rotation ticks, each row followed by its count of ticks
The counts run from 0 to 665.
0.118 -1.903 -1.376 -0.770 -0.647 -1.045 0.983 -3.113 4.141 -0.658
 -2.603 1.172 -1.066 -2.419 -1.868 -1.018 -0.231 0.847 -0.337 -1.272
 -1.020 1.598 -1.854 -0.828 0.290 0.258 -2.611 -0.790 -0.985 -1.687
 1.287 -0.594 -0.475 -1.226 -2.319 2.415 -0.509 1.973 0.113 -0.993
 -2.125 -0.852 -0.254 -0.821 -2.403 -0.217 -0.872 -0.579
616
-1.246 0.381 0.957 -0.060 -0.337 -0.659 0.933 -3.400 1.140 -0.755 -2.562
 -0.748 -0.023 -2.955 -3.961 0.686 2.666 2.552 -1.082 -1.248 1.945 1.947
 -1.258 -1.038 -0.651 2.391 -0.760 -0.065 1.145 -1.351 1.805 -1.797
 2.186 0.950 -0.199 -0.520 0.098 2.364 0.341 -3.380 -1.734 -0.970 -1.907
 -0.380 -1.713 0.868 -0.272 0.072
396
-1.924 -1.164 -0.211 0.918 -2.247 -1.256 0.744 0.729 2.680 -0.155 -1.525
 -1.250 -0.257 -0.489 -2.161 2.653 -0.136 2.904 -2.991 -0.234 -0.248
 0.708 -1.910 -0.654 3.918 -2.444 -2.161 0.596 1.024 1.804 -2.398 -3.108
 -0.547 0.601 1.314 -0.578 1.290 0.024 -1.470 -1.263 0.333 -0.633 1.903
 1.802 -0.069 -1.602 -1.489 1.122
60
1.676 -4.579 -1.637 -0.281 -1.780 -2.319 1.586 -0.641 1.691 -2.003 0.039
 1.905 1.091 -0.198 -0.712 -2.840 -0.831 -1.086 -1.304 -1.809 -3.182
 2.694 -1.568 0.046 -1.967 -1.485 0.650 0.046 -0.831 -3.017 2.334 -0.306
 0.758 -1.597 -0.188 -0.280 1.307 1.784 1.350 -1.695 -1.528 0.268 0.351
 -0.359 0.453 1.862 1.156 -0.819
13
1.877 -2.510 -1.492 0.206 0.753 -0.195 -1.943 -1.670 1.220 -1.517 0.250
 0.225 -0.635 -1.145 -0.203 3.788 -1.459 1.036 -0.878 -0.229 1.294 0.709
 -1.104 0.555 1.832 2.373 -2.133 -2.721 -0.892 -0.999 -1.048 -1.521
 1.072 0.210 4.026 1.655 0.840 1.209 -1.896 1.016 1.141 -0.740 0.316
 0.999 -1.256 -2.665 1.712 -1.588
362
-2.254 -2.583 0.943 -2.268 -1.916 0.029 -1.985 -1.105 1.111 0.711 1.275
 -0.058 1.450 0.907 -0.235 1.806 -0.241 -0.158 0.719 -0.090 -0.954
 -1.175 -2.510 2.080 -0.319 -2.635 0.059 3.663 2.911 -1.077 0.616 -0.134
 0.370 1.494 1.030 2.729 1.351 -3.434 -0.044 -1.239 0.642 0.044 -3.532
 -1.531 2.366 1.820 -2.141 -0.723
69
2.314 -4.744 -0.509 0.521 -0.752 0.008 0.328 -1.907 1.355 -0.592 1.799
 0.599 0.766 -1.695 1.100 0.406 0.024 -0.115 -2.719 1.529 -1.892 1.359
 1.261 1.593 -1.674 0.241 0.496 -0.043 0.174 -3.739 0.598 2.054 -0.821
 -3.581 0.672 0.017 -1.489 2.913 0.962 -1.612 0.763 -2.589 0.128 -0.682
 -1.304 -0.149 0.819 -0.984
442
-1.014 -3.930 -2.375 -1.313 -2.353 -1.685 -0.847 1.433 0.149 -1.119
 1.163 0.353 3.180 -2.024 -0.141 2.663 -0.139 1.186 -1.342 -0.411 -1.500
 -0.985 -1.252 3.162 -2.286 2.792 0.178 1.325 -1.318 -1.330 -1.334
 -3.436 -0.330 -0.559 2.145 0.299 1.050 1.447 -2.837 -1.775 2.432 0.702
 -0.334 1.241 -1.485 0.496 -0.208 -1.627
299
2.033 -1.081 -1.924 2.251 -2.022 -4.076 -0.915 -0.852 -0.959 -0.729
 1.548 -1.550 -0.773 0.722 -2.578 -1.169 -0.422 -3.182 1.014 -0.466
 0.940 2.741 -1.120 -1.449 0.435 0.968 -2.114 0.233 0.269 1.237 -0.684
 -1.634 0.773 2.609 0.727 -0.142 2.710 -0.956 -0.835 1.231 0.660 0.755
 -0.264 0.678 0.907 1.287 -2.678 0.452
593
0.562 -3.561 -0.659 0.111 -1.827 -0.693 0.261 0.140 2.287 1.550 1.486
 -2.088 0.923 1.539 -1.216 -0.026 -1.998 2.575 -2.831 -0.847 -1.515
 0.458 -1.236 -0.445 1.579 -2.564 0.915 0.215 0.753 1.636 -2.120 -3.088
 0.467 -0.729 2.757 -0.739 1.342 -0.844 0.024 -0.280 2.266 2.206 4.037
 0.782 -0.993 -2.118 0.672 -0.405
59
0.859 -2.776 -0.516 0.316 1.320 -2.127 -0.778 0.722 3.022 -0.501 1.629
 -1.015 -0.685 1.558 1.061 -1.831 0.528 -2.242 -0.956 0.552 -1.866 3.391
 -1.344 -0.252 -4.973 -0.482 1.901 2.399 -3.117 -2.189 -0.380 -1.846
 0.892 1.424 -0.822 0.408 1.046 0.873 1.658 -1.148 -1.064 -0.955 -0.236
 0.640 -0.320 0.082 0.092 0.021
128
1.387 -0.598 -0.591 0.676 -1.519 -1.174 0.051 -1.733 1.376 -0.501 -3.829
 -0.838 -0.974 -1.397 -2.708 -1.114 0.507 2.564 1.753 0.298 -0.744 0.178
 -1.431 -1.255 0.663 1.795 -0.947 -0.880 2.918 -0.672 3.020 -0.954 0.041
 -1.275 -0.314 -2.145 0.475 1.840 -0.992 -3.629 -1.268 -0.751 1.449
 0.173 0.836 0.869 0.607 -0.956
365
1.326 -0.770 -0.528 -0.050 -1.758 -1.299 -2.327 -0.756 0.357 -1.821
 1.228 1.590 -3.727 -3.146 -0.320 -3.509 -1.798 -1.189 0.380 -0.294
 -1.458 -0.033 -1.361 -1.893 -0.747 0.863 -2.446 0.768 0.834 -2.162
 0.408 0.229 -0.334 -1.426 -1.158 1.447 -0.317 0.608 -1.617 3.178 -0.462
 -0.482 0.902 -0.820 0.609 2.963 -1.826 1.463
117
-2.359 -1.041 -0.067 -0.162 -0.786 0.763 -2.616 -0.480 1.862 -0.603
 3.925 0.110 -2.030 2.315 0.524 2.068 -1.855 -0.015 1.110 -2.421 1.122
 1.791 -1.113 -0.926 0.293 -0.718 -2.371 -0.676 -0.541 -1.392 -1.297
 0.208 -1.831 1.180 1.513 3.417 -1.245 -0.130 -1.303 0.800 -0.026 -0.927
 -2.895 -1.785 1.094 -1.396 -0.610 -0.302
102
-1.946 -1.190 -1.912 1.421 -1.418 -1.424 -1.428 -2.007 -0.367 1.926
 -0.194 0.134 1.412 0.994 -2.722 -0.546 0.252 2.784 2.005 -2.678 -2.526
 -2.445 -2.518 -0.860 -3.003 -0.959 -2.739 0.437 3.039 -1.551 1.057
 2.292 1.745 -1.458 -0.668 -0.946 0.285 -0.550 -2.061 1.916 1.121 2.196
 -1.345 -2.294 1.006 1.667 1.922 0.270
469
0.511 -3.113 -0.771 1.035 -0.584 1.749 0.567 1.309 1.589 -1.040 -0.638
 -0.359 -2.526 0.941 -0.168 -0.689 -0.778 0.635 -1.310 -0.750 -1.031
 2.295 -0.485 -2.116 -1.256 -0.273 -0.854 -3.208 -0.306 -1.654 -0.154
 -3.126 -1.644 1.140 -1.697 -0.741 1.488 1.877 0.657 0.578 -0.577 -2.296
 1.565 -0.650 -0.220 -1.604 1.977 2.273
346
-2.941 -0.063 -0.703 -0.016 -3.870 -1.268 -1.385 0.116 1.906 -0.218
 0.175 0.631 -0.287 1.403 -3.967 -1.530 -0.914 1.806 0.316 -2.049 0.202
 -1.934 -1.949 0.840 3.154 -0.399 -0.890 -1.051 1.134 -2.473 1.590
 -0.385 -0.454 -0.693 -1.611 0.313 2.336 0.313 -1.566 -0.078 2.598 0.871
 1.421 -1.471 0.170 1.431 -1.840 -0.591
405
-0.917 -1.964 -2.456 -0.226 -2.934 -2.792 -1.157 -0.489 0.497 -0.042
 2.254 1.040 0.907 0.848 -1.859 -4.423 -3.000 -0.612 0.202 -1.520 -0.934
 -0.276 -1.123 0.012 1.242 -1.152 -2.890 -0.336 -0.195 -1.132 0.104
 -2.475 0.162 0.676 1.200 1.685 1.787 -0.620 -1.333 0.536 2.634 2.578
 -0.316 -1.654 -0.538 1.629 -2.806 -1.076
374
-1.467 -2.772 2.409 -0.090 -2.292 1.538 -0.533 -0.087 -1.211 0.068 0.914
 -0.867 -0.406 2.033 0.015 0.960 0.660 2.447 -1.868 -0.420 -1.284 0.171
 -2.395 -0.349 -1.040 -1.556 -0.664 -0.212 4.024 -0.362 -2.171 -2.613
 1.373 1.139 3.740 0.296 2.717 -0.940 -1.753 0.689 1.533 2.211 -0.751
 0.209 0.909 -0.487 3.291 1.391
424
4.351 -3.999 -2.488 -1.494 -0.772 0.414 -1.774 1.031 1.429 -1.940 1.267
 0.516 -0.966 0.021 1.622 0.182 -1.096 -1.947 -0.686 0.253 -2.361 0.244
 -1.315 1.444 -1.199 1.281 0.867 2.601 -0.595 0.451 1.450 -0.285 -1.178
 -0.438 1.610 -0.850 1.215 -0.021 -1.029 -0.371 0.813 -3.232 0.738 1.122
 0.679 0.732 1.136 0.574
588
0.902 -1.771 -1.118 1.768 -1.909 -1.120 -2.005 -2.562 0.753 -1.500 0.327
 -0.070 0.479 -2.463 -0.584 -1.111 0.901 1.229 -0.674 -0.913 -0.219
 -0.002 -1.347 1.179 -3.236 1.899 -0.409 -0.033 0.749 -0.819 -0.441
 1.646 1.651 -0.806 1.661 1.267 0.420 3.604 -1.400 -2.047 2.300 2.273
 -1.953 -2.729 -1.150 -0.213 0.099 -2.131
583
-2.702 -0.014 1.336 0.579 -0.760 0.659 -4.102 0.828 0.899 0.038 -0.010
 -1.847 0.951 0.220 -2.307 2.657 1.063 2.862 -0.487 2.201 1.421 -0.676
 -0.343 1.208 0.663 0.457 1.843 1.500 3.656 -2.579 0.323 -1.509 0.587
 0.225 2.284 0.101 2.094 -1.775 -0.630 0.361 1.211 -0.436 0.604 -0.823
 1.916 -0.531 -1.296 2.369
465
0.888 -3.044 -0.980 0.492 -3.112 0.161 -2.227 2.319 -0.278 -0.262 2.993
 0.125 0.124 0.142 0.636 1.352 -1.447 -1.399 -1.320 -2.910 -1.043 0.064
 -1.591 0.169 -0.588 2.550 -1.211 -0.307 0.409 -0.201 -2.359 -1.270
 -2.793 0.728 1.330 -1.177 -1.480 2.434 -1.578 0.329 0.992 0.736 -0.197
 -1.926 0.228 -1.315 0.664 0.623
518
-2.506 0.404 1.230 0.349 0.748 -0.662 -1.533 1.131 3.089 -0.482 -2.412
 0.462 -2.300 1.266 -0.077 -1.296 1.306 1.599 0.107 1.904 0.510 1.969
 -0.754 -1.240 -2.409 0.310 1.323 1.223 3.385 -3.003 1.104 -1.257 1.464
 1.355 -0.540 1.321 3.785 -0.184 0.993 0.626 -1.881 -1.669 -0.688 0.523
 1.624 0.014 1.589 -0.193
65
0.759 -1.791 1.450 2.285 -1.561 -1.586 -4.216 0.094 -0.806 0.342 1.479
 0.657 1.474 1.197 -1.322 1.024 -1.171 -0.835 1.974 2.042 -0.589 -0.851
 -1.582 -0.975 -1.238 0.236 -3.643 1.316 0.145 -2.349 0.430 2.096 -1.080
 -1.045 1.460 1.240 -0.752 -1.657 0.084 1.839 -1.702 0.786 1.768 -0.850
 1.441 0.598 -0.424 1.480
578
-1.991 -1.509 1.786 0.984 -0.569 -0.619 -0.396 -0.818 -1.258 -0.035
 0.900 -2.452 -1.509 0.654 -2.179 3.815 2.008 1.473 -0.804 1.189 2.111
 1.642 -1.234 -1.017 1.053 -0.605 -1.857 0.608 1.410 -1.848 0.050 -1.016
 -2.221 2.120 2.019 -1.130 -0.222 -1.148 -0.622 -2.553 -1.099 -3.158
 -0.843 2.137 0.447 0.678 -2.836 2.333
351
-0.131 0.248 -2.301 1.220 -2.324 -4.221 -0.541 -0.932 0.730 0.851 -2.783
 0.216 -1.447 0.266 -3.957 2.268 0.741 0.951 1.270 -0.868 -0.468 0.214
 -0.761 2.547 -0.071 1.665 -3.324 -0.696 1.016 -2.966 1.792 0.651 -0.318
 1.085 -3.534 -0.026 -0.305 -0.649 -0.656 0.438 1.016 -1.328 -1.287
 -0.650 -0.436 2.689 -2.239 -0.955
656
1.647 -1.431 -2.323 3.078 -1.858 -1.864 -1.707 -0.832 2.847 -1.158 2.271
 -0.743 -0.772 -1.687 -0.817 2.644 -0.105 0.028 -0.782 -1.927 2.163
 0.186 -2.466 1.520 1.661 3.626 -0.495 -1.122 -0.641 -1.276 -0.279
 -0.467 -0.471 -1.387 0.969 0.504 -0.528 3.575 -0.918 -2.360 -1.083
 -1.135 0.915 0.043 -1.213 -1.536 -0.202 -0.576
332
-1.031 -0.344 -2.228 -0.548 -2.919 -1.830 0.169 -1.528 0.604 -0.885
 0.035 -1.242 -1.097 3.128 -2.541 -1.426 0.622 0.267 1.753 -1.312 -0.241
 -0.358 -0.631 0.359 0.172 0.797 0.051 -0.592 3.006 -1.105 1.905 -0.576
 0.559 2.474 -1.906 -1.245 3.223 -1.839 -1.248 -1.088 3.246 -1.095
 -0.818 -0.688 -0.184 3.370 -1.817 -0.909
625
-1.119 -2.836 -0.658 0.322 -3.005 -3.030 1.701 -1.746 -0.287 -0.930
 -0.460 1.850 2.664 0.044 -0.774 -0.840 -0.639 2.594 -0.829 -1.035
 -0.645 -0.359 -1.323 3.337 -0.213 -0.502 -0.987 0.489 0.851 -1.376
 0.364 -0.889 -0.424 0.463 0.834 1.592 1.785 -0.081 -1.962 -3.173 1.842
 2.371 -0.708 0.175 -0.633 1.318 -1.598 -2.396
154
0.699 -3.465 -1.607 -1.668 -0.911 -0.065 -2.855 3.253 1.160 -2.267 4.928
 -0.878 -3.118 0.614 1.112 0.595 -0.744 -2.891 -1.614 -0.469 1.338 1.769
 -0.355 1.883 0.618 0.017 1.175 -0.366 -0.665 -1.560 -0.446 -1.396
 -2.104 0.300 2.120 -1.109 0.594 1.388 0.311 -0.179 0.977 -3.433 -0.346
 0.852 1.825 0.614 -1.314 0.191
17
1.163 -3.946 -0.586 0.219 -2.689 -1.020 -3.331 -0.439 -0.216 -0.962
 0.678 1.463 -1.563 1.796 -0.670 1.118 -1.565 -0.803 -0.298 0.052 -0.264
 0.313 -1.102 0.443 1.047 -0.278 -1.105 0.417 -0.047 -3.564 0.473 1.648
 -2.230 -2.242 -1.020 1.218 -0.119 -1.469 -0.824 3.684 1.226 -2.136
 2.649 -3.042 1.299 0.524 -1.647 0.845
547
-1.518 -2.024 0.965 1.052 -3.548 0.200 -0.247 0.892 1.773 -1.245 0.159
 1.415 -0.627 0.285 0.269 -1.513 -2.035 2.581 -2.828 0.905 -1.017 2.268
 0.146 0.701 4.193 -1.075 -0.713 -0.482 1.647 -0.049 -0.347 -1.870
 -2.421 0.345 0.967 -0.598 1.858 2.279 0.541 -1.654 -0.489 1.223 1.775
 1.272 -0.931 -1.619 -1.461 -0.335
90
-3.140 0.582 -1.124 1.637 1.917 -1.587 -2.633 -0.995 2.476 2.746 -0.641
 -2.341 -0.395 1.026 -3.830 0.191 1.607 1.615 0.052 0.952 0.257 1.134
 -0.579 -0.319 -2.946 1.856 -1.762 0.137 1.422 -2.333 -0.419 -1.964
 2.652 1.255 -1.544 0.478 1.396 0.361 0.600 2.229 0.112 0.083 -1.896
 -0.826 -1.759 -0.008 -0.426 0.362
355
-1.011 -2.168 0.641 0.191 -0.477 1.148 1.240 -5.016 -0.290 -1.021 -0.640
 -0.487 -2.332 0.684 -0.166 -0.269 0.658 1.741 -0.632 -1.415 0.194 1.336
 -2.447 -2.785 -4.498 -0.639 -1.413 -1.724 1.189 0.016 -0.165 0.838
 2.104 0.534 0.198 -0.147 0.668 0.029 -0.917 -0.350 0.061 -2.866 -0.668
 -0.599 -0.632 -0.752 4.136 1.507
282
-1.094 -1.260 -1.291 -3.121 -0.218 -0.111 -1.670 0.044 3.213 1.497 0.955
 1.137 -0.040 -1.261 -0.903 0.080 1.423 -0.632 -0.191 1.095 -2.452 0.005
 -0.725 2.607 -1.524 2.586 -0.387 1.802 1.011 -4.055 1.829 -2.487 -0.433
 0.737 -1.481 1.385 1.050 -0.506 -0.125 2.473 -0.786 -3.124 -0.466 2.539
 -1.311 2.497 -1.260 1.623
400
-1.339 -0.106 -0.682 -0.555 -1.203 0.885 -2.145 -3.528 0.834 -0.595
 2.224 -0.601 -1.220 -1.051 0.576 3.799 -0.334 0.492 -0.195 -0.687
 -0.017 0.697 -0.248 1.419 0.170 1.666 -2.749 -1.503 3.241 -1.957 -1.375
 0.814 0.559 -0.007 2.450 3.060 -0.452 -0.658 -0.567 2.785 1.962 -1.123
 -3.370 1.212 -0.125 0.259 1.319 -0.893
612
0.699 -1.737 -0.408 1.692 -2.334 -0.269 -2.743 1.775 0.432 -0.052 0.341
 -1.589 -1.990 0.172 -1.168 -1.052 -1.208 -2.220 0.254 -3.167 -0.129
 0.813 -2.556 -4.182 -1.074 0.035 -3.262 -0.004 2.867 1.623 0.472 -1.262
 -1.676 1.782 0.724 -0.472 1.089 0.400 -0.865 1.152 -1.365 1.281 -3.229
 -1.230 2.775 -0.095 -0.541 1.381
563
-0.970 -0.069 2.015 1.367 1.047 -0.392 -1.986 -0.505 0.060 1.917 2.271
 -2.049 -1.711 1.432 -0.687 2.764 1.290 1.484 -1.336 3.841 0.649 2.195
 0.661 1.589 0.431 1.059 -1.672 0.077 2.794 -3.326 -1.033 -1.016 0.314
 0.172 1.821 -0.452 0.714 -2.095 1.726 1.025 1.415 -1.895 -0.252 1.564
 -1.441 -0.775 -1.234 0.392
496
0.788 -3.240 -1.833 -1.251 0.032 0.591 1.078 -0.304 1.037 -1.646 -1.243
 -0.286 -1.478 -0.125 0.613 -0.322 -0.565 -0.896 -1.457 2.787 -2.480
 1.683 0.022 0.110 -1.863 1.799 -1.671 0.479 -0.510 -0.548 1.028 -0.234
 -2.204 1.994 -1.620 -1.488 0.965 -0.408 0.650 -1.188 0.773 -4.971
 -1.709 2.554 -1.915 0.908 -1.052 0.270
556
-1.475 -1.778 -1.610 0.160 0.379 0.563 -2.771 -2.898 1.054 1.492 -3.633
 -0.164 1.602 -0.608 -2.499 -0.899 -0.309 2.399 1.832 1.751 -0.218 1.372
 0.910 0.020 -1.751 1.092 -2.709 0.045 3.422 -2.939 2.350 -0.250 -0.528
 -0.070 -2.120 0.185 1.445 -0.858 1.421 -0.012 1.086 0.481 -3.229 -2.877
 -1.142 0.448 -1.887 -0.601
325
2.157 -4.770 -1.033 1.166 -2.157 -0.731 -0.470 -0.253 -0.524 -3.579
 0.639 0.208 1.447 1.382 0.923 1.543 -0.149 1.582 1.785 1.544 -0.574
 0.535 -0.772 0.932 -1.958 1.985 -0.531 0.914 -0.250 -1.946 2.093 1.541
 -1.655 -0.562 3.125 0.882 0.878 -1.607 -2.487 0.937 0.149 -0.760 1.422
 2.330 1.704 -0.306 2.066 -0.166
78
